In the rows, 128 means zero.
name the system of each run:
seq 1, A (11 x 26):
[[129 108 104 134 130 108 113 132 133 142 153 154 128 137 109 134 154 134
  140 141 136 100 104 127 103 133]
 [129 139 128  99 120 127  82 117 139 145 138 115 122 123 135 156 120 150
  140 117 128 120 135 111 137 162]
 [130 125 138 122 116 124 120  94 104 137 145 122 136 138 141 133 143 122
  127 153 134  73 121 149 128 143]
 [160 132  99 132 120 135 121 103 146 148 133 132 142 112 131 143 142 129
  124  95 133  97 139 124 100 155]
 [136 123 137 109 100 111 122 107 104 154 124  93 121  95 130 138 118 132
   95 126 125 114 147 129 105 148]
 [143 125 107 141 113 131 137 119  96 140 134 112 161 123 127 136 132  98
   89 110 101 109 142 148 145 153]
 [142 147 114 145 115 167 152 118 115 138  88  92 145 102 139 123 115 113
  104 100 119 131 148 135 106 132]
 [128 103 125 147 116 106 171 131 108 117 110 102 145 106 138 117 112 113
   76 115 111 164 137 144  99 122]
 [139 130 125 137 133 142 164 155 114 115 107 117 135 113 125 106 107  99
   90 101  96 172 159 141 166 125]
 [112 137 138 158 135 168 171 159 117 108  88 112 133 121 125  96 117 109
  112 135 117 167 130 129 136  69]
 [108 116 121 160 142 111 169 167 139  93 103 146 130 140 129 113 105 128
  126 122 129 208 117 120 129  89]]
seq 2, F (11 x 26):
[[118 118 112 128 104 138 115 153 126 149 141 131 115 120  84 108 157 126
  112 121 117 117 122 102 144  83]
 [121 147 111 155 123 142 114 123 121 103 109 116 160 158 136 143 130 153
  136 135 147 136 100  91 156 126]
 [136 131 116 120 144 115 139 123 138 108 106 123 121 143 156 119 124 128
  154 131 127 129 126 149  83 167]
 [124 115 151  97 127 107 117 129 136 139 163 125 101  99 126 145 131 142
  122 137 112 129 148 141 108 114]
 [128 126 131 143 122 121 126 119 122 163 148 163 148 132 113 139 130 118
  125 131 145 112 119 123 174 124]
 [132 134 102 134 113 144 126 131 133 138  94 107 142 137 123  92 141 122
  126 114 138 104 114 107 117 141]
 [133 137 124 124 117 113 120 122 110 106 117  98 119 117 140 154 118 159
  115 140 121 153 133 114 102 126]
 [133 123 133 127 156 122 123 126 113 136 144 154 118 129 121 152 107 115
  148 146 136 127 130 160 136 153]
 [126 122 150 120 129 155 129 135 148 161 127 115 147 106 123 106 140 109
  120 119 125 104 139 129 126 129]
 [130 138 117 141  95 121 142 115 112 134 110 111 137 123 137 136 113 134
   94 106 128 151 135 110 141 109]
 [138 120 103 139 147 135 119 124  97  99 118 131 107 141 103 119 104 119
  131 128 137 132 121 144 128 142]]
seq 3, H (11 x 26):
[[118 127 138 104 159 165 112 203 171 101 127  96 120 104 105  97 156 142
  127 131  84 154 148  99 125 116]
 [ 87 153 122 154 101 138 155 129 125 119 138 130 152 149 173 159 117 114
  131 106  88 168 121 150 165  57]
 [113  99  92 149 134 129 109  96 146  93 105 144 118 176 120  90  97 122
  153  87 178 124  84 127  93 128]
 [154 124 154 108 155 102 140 145 169  66 135 138 103 122 114 102 156 182
  112 149 145 154 148  69 151 115]
 [124 169  96 124 123  98 170 162 117 137 137 180  96 165 154 133 149 115
  169 152  82 151 130 165 156 100]
 [104 140  95 118 121 160  72 112 171 131 145 140 122 169 129 127 164 148
  193 111 144  69  88 110 102 115]
 [140 132 161 114 110  64 122  91 159 115 147 139 149 134 165 165 140 195
  122 150 168 140 123  66 153 141]
 [170 156  97  88 115  61 148 119  93 151 127 161  85 161 147 113 138 113
  147 149 111 100 147 165 144 196]
 [153 152 136  99 131 181  83 102 137 171 171 134 111 102 101 146 186 142
  157 151 134  24 140 123 116 128]
 [112 123 178 136 101  78 125 114 121 212 140 134 187  96 150 208 123 152
  122 176 165 129 111 108 127 151]
 [147 124 100  88  93  92 101 125  82 172  93  76 137 125 134 110 105 101
   95 113 105  98 142 147 123 252]]
seq 4, F (11 x 26):
[[165 149 107 135 144 142 131 114 138 145 140 170 115 118 120 155 124 125
  144 108 135 125 146 134 139 142]
 [104 107 161 123 123 138 132 136 135 142 104 112 121 127 118  85 127 126
  124 145 150 116 116 121 112 102]
 [136 129 104 141 119 105 137 149 123 114 136 122 157 128 134 153 139 136
   98 116 100 157 133 116 148 138]
 [129 153 123 117 130 152 109 108 115 122 120 134  96 147 132 122 110 124
  163 125 133 111 130 147 140 128]
 [126  95 148 144 143 128 137 124 152 122 141 124 150 107 124 129 138 133
  117 131 144 123 123 127  84 120]
 [139 145 130 113 118 100 142 145 136 144 119 140 122 129 136 127 123 135
  120 123 121 159 147 109 161 138]
 [115 125 111 128 120 142 115 118  98 114 137 117 117 155 121 111 136 110
  131 131 115  91 115 152 136 113]
 [142 132 125 147 140 152 121 117 158 124 133 134 146 106 127 159 136 153
  134 118 144 134 130 103 100 118]
 [118 123 152 112 127  87 147 138 130 138 102 133 120 141 141 104 106 128
  134 143 146 152 124 123 138 146]
 [130 123 104 118 121 125 117 139 108 121 154 114 125 132 120 124 154 114
  112 123  82 104 134 148 135 131]
 [134 151 130 140 127 165 114  96 134 143 132 142 126 116 128 165 122 150
  148 123 155 116 128 111 129  97]]
seq 5, E (11 x 26):
[[102  92 159 118 108 110 120  87 143 141 153 138 117 138 129 105 127 127
  123 116 162  93 108 129 116  89]
 [152 128  76 128 111 113 100 131 136 123 130 130 136 136 109 129 145 146
  113  93 129 120 124  86 147 160]
 [133 144 149 119 132 132 118 129  96 147 106 103 138 123 126 138 133 142
  142 186 144 104 121 120 125 159]
 [129 109 119 133 130 110 140 124 142 147 145 134 134 109 148 155 134 125
  132 123 113 128 129 158  64 141]
 [124 121 143 104 125 119  99 114 137 153 140 129 118 120 132 142  86 117
  127  94 131 137 142 141 152 152]
 [132 101 132 134 120 139 116 113 103 127 137 101 158 124 111 112 134 110
   85 123 127  93 129 132 145 142]
 [164 136 109 137 129 136 150 134 108 143 101 120 122  92 109 126 121 121
  101 120 126 138 154 127 103 149]
 [103 108 144 124 132 129 121 149 100 129 125 109 110 109 116 137  95 120
  114 136 114 161 131 151 112 113]
 [120 122 120 142 134 147 142 141 121 110 135 118 156 127 140 133 116  99
  105 101  90 148 140 154 158 124]
 [138 138 151 138 138 162 163 120 121 113  99 121 118 121 126  88 111 110
  112 121 139 135 148 136 149 103]
 [124 115 121 140 134 129 145 152 128  87 129 130 101 121 105 102 131 140
  109 128 119 160 129 117 118  73]]
seq 6, H (11 x 26):
[[124 141 124 135 122 178  99  83 134  81 109  93 133 143 140 119 106 149
  125  91 153 115 120 100 141 106]
 [146 108 158 143 155  84 182 107 137  92 128 160 113 120 139 120 114 143
  118 147 163 162 134 139 109 116]
 [127 125 106 101 148 114 128 184 153 134 132 157  91 142 102  89 142 112
  155 120  97 143 137 138 138 141]
 [104 154 120 130 103 160 107 133 141 117 151 120 140 149 139 138 173 145
  141 131 109 101 113 102 165  65]
 [124 135 105 156 112  93 134  88 129 124 114 153 143 158 159 161 110 153
  151 128 168 144  94 115 105 132]
 [154 126 132  78 145  92 106 123 144 101 123 128  84 139 125  98 132 154
  142 137 138 114 141 112 123 186]
 [153 160 144 109 128 127 146 125 134 144 175 155 122 119 138 146 176 131
  131 157 100  93 159 142 175 110]
 [109 133 114 139 103 124 114 112 126 205 126 158 146 142 129 155 131 118
  168 138 156  94  93 136 107 131]
 [136 110 134  99 108  96  81 117 130 129 126  81 143 115 124 136 135 165
   98 133 145 105 123  80 111 188]
 [174 160 136 118 125 116 151 104  73 141 137 124 123 105 146 161 117 119
   94 147 106 118 177 157 169 164]
 [129 120 141 135 139 178 128 113 105 190 124 130 131 103 105 120 118  85
  147 138 145  74 124 179  87 140]]
seq 7, E (11 x 26):
[[139 133 133 135 129 136 149  79 121 100 125 145  94 139 137 117 109 133
  136 121 158 121 132 144 116  91]
 [125 100 117 134 154 122 107 157 158 104 145 155 123 140  89 113 134 144
  134 122 140 147 109  95 142 121]
 [124 165 139 117 106 122 141 154 131 146 123 119 151 136 148 129 167 144
  132 163 106 123 131 102 170 119]
 [126 154 107 134 112 128 145  95 118 133 110 137 109 150 154 128 135 129
  167 137 141 101 110 151  82 109]
 [120 108 132 120 154 125  85 122 174 110 144 143 124 130 121 148 111 158
  154 105 158 143 111 100 109 141]
 [135 122 155 108 121  84 126 130 134 139 157 133 160 142 140 133 162 139
  110 156 124 104 130 110 181 159]
 [147 154  99 119 102 134 133 103 112 178 118 134 113 126 130 117 151 115
  146 133 128  69 129 149  93 143]
 [121 107 124 132 128 135  76 105 136 145 132 119 123 100 111 174  90 157
  137 107 165 141 115 108  75 133]
 [127  85 145 121 130  68 117 139 120 133 147 118 175 130 136 141 121 121
   88 133 119 143 125 130 158 196]
 [154 149 127  97 115 152 136 126 106 170 114  97 119 110 134  97 141  87
  116 124  90  68 161 171 121 166]
 [142 111 119 150 125 165 111  90  95 139 135 113 102  72  95 173  84 134
  106  99 151 136 142 136  71  92]]
seq 8, Z (11 x 26):
[[106 120 136 158 159 137 139 156 132 147 144 149 164 125 130 163 152 122
  169 180 121 127 101 155  89 122]
 [127 151 123 113 125 125 127 118 175 135 105 133 129 135 176 140  92 131
  158  80 127 167 136 130 119 157]
 [122 108 152  98 106 100 115  98 128  89 155 100 121 143 144  98 147 144
   92 127 124  95 131 115 154 122]
 [166 141 116 144 133 135 135 113 114 166 137 169 113 111  87 132 150 133
  134 149 163  87 129 115 133 125]
 [ 95 129 141 113 125 133 113 168 129 162  88 106 116 115 123 121 105 131
  154 145 126 161 117 125  94 130]
 [113 115 106 125 113  96 109 125 124 125 154 113 165 148 160 163 133 124
  119 113  94 126 116 143 135 160]
 [159 153 134 116 135 163 127  83 117 123 124 127 114 133 134 106 121 112
  135 116 142  78 148 147 160 151]
 [126  87 160 123 133 124 139 129 135 151 124 120 115  86 100 100 114 121
  101 127 153 123 132 131  83 119]
 [124 121  86 135 107  92 124 161 101 152 129 137 133 134 111 144 112 114
  109 111 105 165 123 126 153 140]
 [120 142 104 136 139 187 105 135 111  97 126 101 141 156 127 115 138 105
  137 122 100  98 119 150 149 126]
 [142 109 156 157 147 152 158  93 129 126 127 127 148  89 134 142 101 117
  109 114 157 134 144 148  91 116]]
seq 9, Z (11 x 26):
[[104 111 145 115 115 124 114 118 140 122 149 106 159 141 161 130 111 102
  109  88  98 127 135 151 174 142]
 [154 119 116 148 122 141 153  88 111 124 126 140 131 139 113  84 129 103
  102 106 153  83 131 137 146 125]
 [140 114 121 140 129 141 136 145 101 130 104 114  96  90  84 110 107 129
  102 127 139 151 138 121  90 107]
 [108 111 111 149 141 119 124 171 105 114 144 130 149 133 117 160 116 119
  115 136  95 174 120 139 149 122]
 [130 148 111 153 153 177 143 130 147  95 125 134 156 151 147 120 135 104
  144 105 110 126 128 144 155 127]
 [134 120 156 142 128 140 167 100 144 101 120 121 120 106 143 111 116 134
  106 111 146 143 145 131  99  77]
 [134 117 119 139 131  79 147 138 122  98 141 162 105 135 109 132 122 154
  113 138 143 174 126 100 146 100]
 [128 158 107 137 142 161 117 169 150  99 128 131 134 148 118 126 169 153
  155 147 112 133 119  89 153 104]
 [113 158 156 141 127 145 152 113 152 133 122 128 145 120 173 159 144 151
  160 155 138 133 121 124  96  86]
 [128 133 142 107 126  68 132 105 157 108 124 153 100 152 157 134 112 166
  160 137 162 152 117 113 117 134]
 [141 144 131  84 120 111  89 134 161 118 146 120 116 135 125 120 178 177
  132 142 128  98 129  71 156 147]]
seq 10, A (11 x 26):
[[ 89  95 129 124  99 120  90 122  79 130 153  90 125 125 124 153 106 118
   96 124  99 123 117 155 125 105]
 [151 134 120 165 147 156 140  99 115 127 108 133 187 141 137 134 103  99
  117 104 150 116 122 136 171 178]
 [149 148 136 117 121 131 176 139 144 123  81  95 122 104 150  83 155 140
  117 139 124 129 148 117  72 129]
 [122 105 109 125 112 101 139 142 119 117 171 132 108 104 122 151 120 121
   88  97  79 165 151 152 122  85]
 [122 128 146 153 144 174 126 134  98 149 101 127 141 123 100 121  75  92
  118 115 151 144 127 137 185 128]
 [117 140 128 158 127 135 170 164 141 104  75 102 168 143 147  91 159 139
  126 157 132 149 106  97 112 120]
 [125 138 105 112 128  92 148 138 138  77 140 143  78 140 153 134 115 144
  138 108  91 187 146 143 119  98]
 [110  95 173 133 175 163 112 135 119 119 152 155 105 121  84 114  90 103
  136 134 152 139 127 151 165  98]
 [116 146 146 155 139 133 147 162 168 145 107 156 174 145 129 123 159 149
  160 164 164 143  97  75 157 120]
 [112 152  96  88 106  78 115 144 143 102 122 142  64 176 151 112 142 161
  177 136 112 144 114 118 111 115]
 [113  87 146 112 173 149  60 105 133  85 195 150  97 138  91 148 107 136
  148 128 144 106 116 146 145 117]]
seq 11, M (11 x 26):
[[155 126 135 114 115 114 156  78 102 132 165 137  93 100 147 147 112 104
   97 104 100 115 174 190 118 113]
 [142 104 109 147 128 153 122 113 126 149 115 154 113 122  71  84  88  93
  105  67 166 126 131 121 158 123]
 [114 120 137 137 116 142 148 176 129 133  66  65 160  92 130  94 111 120
   83 116 110 178 138 102 102 138]
 [128 173  94 116 105 133 161 134  92  96 114 111  81 141 165 128 114 116
  128 111  58 162 159 170 131  85]
 [131 104 125 142 181 187 110 119 133  56 142 148  85 139  80  91  92 119
  138  97 149 140 128 140 149  89]
 [125 105 184 158 159 131 184 166 173  90 104 119 183 108 139  99 128 136
   87 133 141 194 138  90 159 111]
 [121 178 103 100  97  98 166 181 158 100 130 137  95 153 159 102 191 154
  138 136  61 159 144 101 158  70]
 [115 123 104 141 167 166  67 135 124  48 176 139  87 142  79 159 145 181
  159 155 136 123 101  97 129  54]
 [107 113 184 178 169 109 146 126 155  86 126 153 207 164 150 151 131 161
  144 189 194 161  84  87 178 129]
 [127 163 133  79 126  65 145 181 192 138 145 153 140 170 174 103 234 160
  178 190  93  93 122 105 138 163]
 [127 131 119 105 124 126  49 100 125 136 231 155  93 106 103 226 186 192
  161 179 129  59 117 110  97  82]]
seq 12, M (11 x 26):
[[121 106 155 153 146 170 115 111 142 133 141 131 158 120 100 126 134 128
  123 130 164  97 112 113 135 107]
 [134 140 127 132 111  89 158 134 157 149 102 131 156 126 162 138 139 148
  126 130 138 152 126 101 105 149]
 [119 128 105  90 112  94  97 139 107 125 153 119  85 148 122 126 143 136
  139 143  95 109 125 143 125 133]
 [137 124 135 154 148 176  97  94 100 126 149 128 150 120 103 165 114 126
  125 135 155  97 123 134 150 126]
 [129 131 159 136 124 110 166 115 158 167  85 139 158 131 157 105 116 118
  139 129 169 135 121 122 114 155]
 [128 117  97  90 108  88 119 157 135 143 148 115 105 120 132 123 154 123
  121 118  73 121 143 149  92 152]
 [136 133 122 135 118 166  85  84  76 130 154 117 110 113 101 169  98 130
  108 109 134 106 138 134 161 107]
 [128 119 141 167 133 145 164 106 132 142  68 133 162 142 129  85  98 100
  127 118 185 127 107 122 116 144]
 [136 123 118  96 130  91 156 178 149 136 110 112 115 104 150 109 137 118
  117 123  71 165 161 149  82 170]
 [119 135 123 110 109 159  97 108  90 117 174 123  82 119 115 157 110 120
  109  98  89 119 153 153 168  65]
 [136 119 125 185 148 185 144 102 137 103  84 135 157 141 106  91  95 117
  117  95 194 130 106  97 139 111]]

runs to name:
seq 13 (2 x 26):
[[121 156 145 124  92 151 125  49 114 110 134 108 103 134 169 145 118 149
  138 119 148  95 128 139 112  70]
 [144  92 160 128 156  79 119 106 125 112 125 153 110 128 100 127 103 164
  127 168 204 138 114  94 124 160]]
 -> Z
seq 14 (2 x 26):
[[125 106 102 136 106  96 128 159 127 146 114 136 118 126  83 100 144 145
  112 134 148 139 110  78 117 109]
 [131 159  94 125 124 126 113 154  89  91 121 103 116 137 127 157 137 157
  128 158  94 147 129 115 139 128]]
 -> H
seq 15 (2 x 26):
[[153 153 114 159 150 115 162 124 125 104 119 164 141 134 143 163  94 138
  129 114 142 192 140 125 169 136]
 [111 131 134 102 137 137 137 136 137 114  97 124  78 162 134  52 130 110
  168 138 128 106 118 156 102 122]]
 -> H
seq 16 (2 x 26):
[[125 134 155 117 129 153 115 101 140 168 113 136 123 126 131 117 104 118
  155 121 159 103 127 136 126 140]
 [130 108 126 124 109  96 127 122 146 130 136 116 153 129 129 115 162 145
  103 130 137 105 115  97 115 137]]
 -> A
seq 17 (2 x 26):
[[ 94 140 146 107 114 149 106 157 127 202 102 106 148 125 137 124 120  99
  154 140 111 115 120 141 129 162]
 [130 140 109 121 106 155 115  84 127 141 135  99 130 114 166 153 123 117
  133  87 103  95 139 166  71 132]]
 -> M
seq 18 (2 x 26):
[[108 152 145 110 138 140 129 151  97 146  85 129  76 144 117  95 106 120
  179 179 141 128 117 150 119 124]
 [109  84 116 129 135 110  85 139 170 130 162 116 167 114 132 166 136 141
  122 103 114 135 112 121  79 159]]
 -> Z
seq 19 (2 x 26):
[[117 111 146 120 139 130  79 108 141 110 148 116 125 111 127 175  90 162
  129 109 149 156 124 110 116 127]
 [123 118 142 136 107  97 154 106 113 116 116 119 165 166 151  91 138 115
  103 142 140 110 111 127 169 141]]
 -> M
seq 20 (2 x 26):
[[126 141 145 107 124 148 136 111 155 133 139 119 102  99 160 143 124 132
  144 113 108 129 151 158  77  97]
 [126  99 127 139 135 109 107  98 122 107 161 159 119 142 109 146  90 128
  114  99 154 147 121 128 165 117]]
 -> E
seq 21 (2 x 26):
[[149 123 108 137 143  83 117 123 107 102 150 153 120 134 122 174 126 161
  135 160 139 145 118 123 114 148]
 [112 125 160 115 139 120 110 138 120 156 143 144 139 149 119 125 133 115
  151 169 139 101 112 135 178 145]]
 -> M
seq 22 (2 x 26):
[[ 94 101 149 100 144  78 129 168  90 113 136 131  95 157 126 107 106 108
  136 173 104 158 118 171 150 141]
 [144 121  83 142 148 172  92 132 178 127 166 145 166 127 110 141 157 117
  135  72 112  95 124 120 134 149]]
 -> Z
seq 23 (2 x 26):
[[130 135 122 142 126 153 131 104 123 139 141 137 139 127 135 141 113 105
  124 100 125 115 138 154 151 115]
 [131 106 141 140 132 134 138 118 136 128 106 125 133 119 111  95 110 126
  105 110 163 134 127 108 126 120]]
 -> E
seq 24 (2 x 26):
[[122 110 162 111 131  98 134 137 120 136 155 133 117 108 133 141 114 124
  106 137 110 153 148 149 147 120]
 [134 133 112 142 130 157 126 121 122 143 141 148 138 139 111 118 134 100
  126 107 126 101 128 137 173 119]]
 -> F
seq 25 (2 x 26):
[[156 157 109 139 131 131 147 124 129 145 143 154 108  87 131 184 121 144
  134 121 110 160 158 138  98 107]
 [ 82 101 157 108 145 132  85 137 123 136 136 125 120 154 124 121  96 113
  164 144 137 119  99 158 136 139]]
 -> H
seq 26 (2 x 26):
[[110 101 130 119 141 101 110 144 140 124 145 147 114 139 115 128 111 134
  141 125 135 152 114 130 125 128]
 [121 127 141 125 124 143 114 133 129 122 136 103 163 132 136 132 144 130
  111 131 113 114 128 116 169 137]]
 -> M
seq 27 (2 x 26):
[[161 156 100 124 107 123 108 103 101 128 158 130 116 124 120 166 176 164
  127 164 126  75 129 107 125 120]
 [125 119 136 150 140 120 113 101 100 166 125 168 127 135 104 156 103 139
  163 167 193 118  91 130 111 137]]
 -> M
seq 28 (2 x 26):
[[117 124  72 130 133 107 108 143 129 117 176 150 113 146 134 174 153 134
  163 129  82 125 112 163  84 120]
 [120 148 162 134 144 161 104 106 157 170 125 148 165 130 147 164  95 123
  163 111 160 128 126 125 177 157]]
 -> E
seq 29 (2 x 26):
[[178 120 109 139 131 131 146  77 128 125 121 147 123 130 110  88 133 111
  108  98 169  78 137 128 123 158]
 [162 130 124 120 119 128 126 144 125 142 123  98 123  65 105 142 154 161
   88 140 121 128 155  94  84 134]]
 -> A
seq 30 (2 x 26):
[[143 125 138 104 168 132 104 129 137  94 156 145  94 117 123 156  86 139
  141 106 119 166 158 144 149 146]
 [109 126 185 134 151 159 143 139 131 163 130 142 147 127 119 111 143 110
  148 181 148 100 117 140 152 109]]
 -> A
seq 31 (2 x 26):
[[149 139 143 110 138 136 124 121 124 124 146 128 126 128 129 122 147 127
  126 143 121  94 145 131 162 150]
 [141 129 118 143 123 138 137 115 119 158 132 146 118 106 108 138 138 127
  131 133 146 106 124 130 101 107]]
 -> E
seq 32 (2 x 26):
[[160 127 146 129 147 140 139 147 120 147 125 125 124  78  93 129 132 134
  101 148 131 129 155 115 129 141]
 [103 123 123 131 131 114 145 170 126 158 130 144 125 133 130 127 123 101
  142 131  96 156 124 158 128 110]]
 -> Z
seq 33 (2 x 26):
[[151 159 132 124 108 105 147  96  95 147 114 145 105 136 131 134 133 150
  136 168 163 109 129 114 135 120]
 [115 109  97 145 134 119 122 159 115 153 122 132 133 127 103 131 142 121
  143 148 120 123 102 139  75 139]]
 -> F
seq 34 (2 x 26):
[[105 128 131 143 110 122 145 130 118 176 149 162 130 135 125 136 148 109
  149 155 127 104 107 151 127  84]
 [119 115  98 135 115 119  83 138 141 146 118 112 156 133 112 142 133 150
  134 118 144 124  96  88 103 163]]
 -> H
seq 35 (2 x 26):
[[122 156 181  88 127 156 106 112 121  89 142  98  99 134 143 119 124 156
  129 148 121 114 152 111 190  96]
 [134 120 113 168 134 102 184 107 137 142 143 183 159 144 155 139 146 101
  141 135 139 120 113 170 103 122]]
 -> H
seq 36 (2 x 26):
[[106 137 187  96 111 149 123 140 119 166  93  93 100 108 113  87 132 142
  137 176 152 104 129 104 121  97]
 [129 108  96 145 120  96 138 145 122 133 160 120 167 103 142 183 144 128
   95 118  80 153 132 147  91 143]]
 -> H
seq 37 (2 x 26):
[[149 140 133 162 160 171 125 124 131  78 124 130 155 139 102 124 156 157
  127 161 166 109 113  83 159 118]
 [127 162 138 126 122  94 185 151 148 148  84 141 118 121 174 135 123 145
  160 152 129 181 135 131  87 124]]
 -> H
seq 38 (2 x 26):
[[122 139 163  94 119 134  92  76 150 160 135 143  87 124 145 142  88 146
  164 110 170 110 133 130 131 124]
 [115  90 153 107 108  77 104 133 139 150 119 113 150 139 118  94 136 140
  102 143 162 107 106  83 138 176]]
 -> Z
seq 39 (2 x 26):
[[129 139 140 106 104 137 141 121 134 173 128 138 109 125 122  90 126  94
  117 102 120 107 149 135 177 110]
 [104  96 102 149 106 132 112 117 103 141 119 118 126 133  97 106 119 112
  114 116 144 109  95 128  93 102]]
 -> Z
seq 40 (2 x 26):
[[122 130 167 110 164 107 127 149 175 141 154 164 123 120 148 160 129 151
  170 154 129 156 133 131 127 137]
 [106 125 145 107  97 101 124 106 148 159 166 149 137 157 157 120 151 111
  136 120 119  86 118 146 163 109]]
 -> E
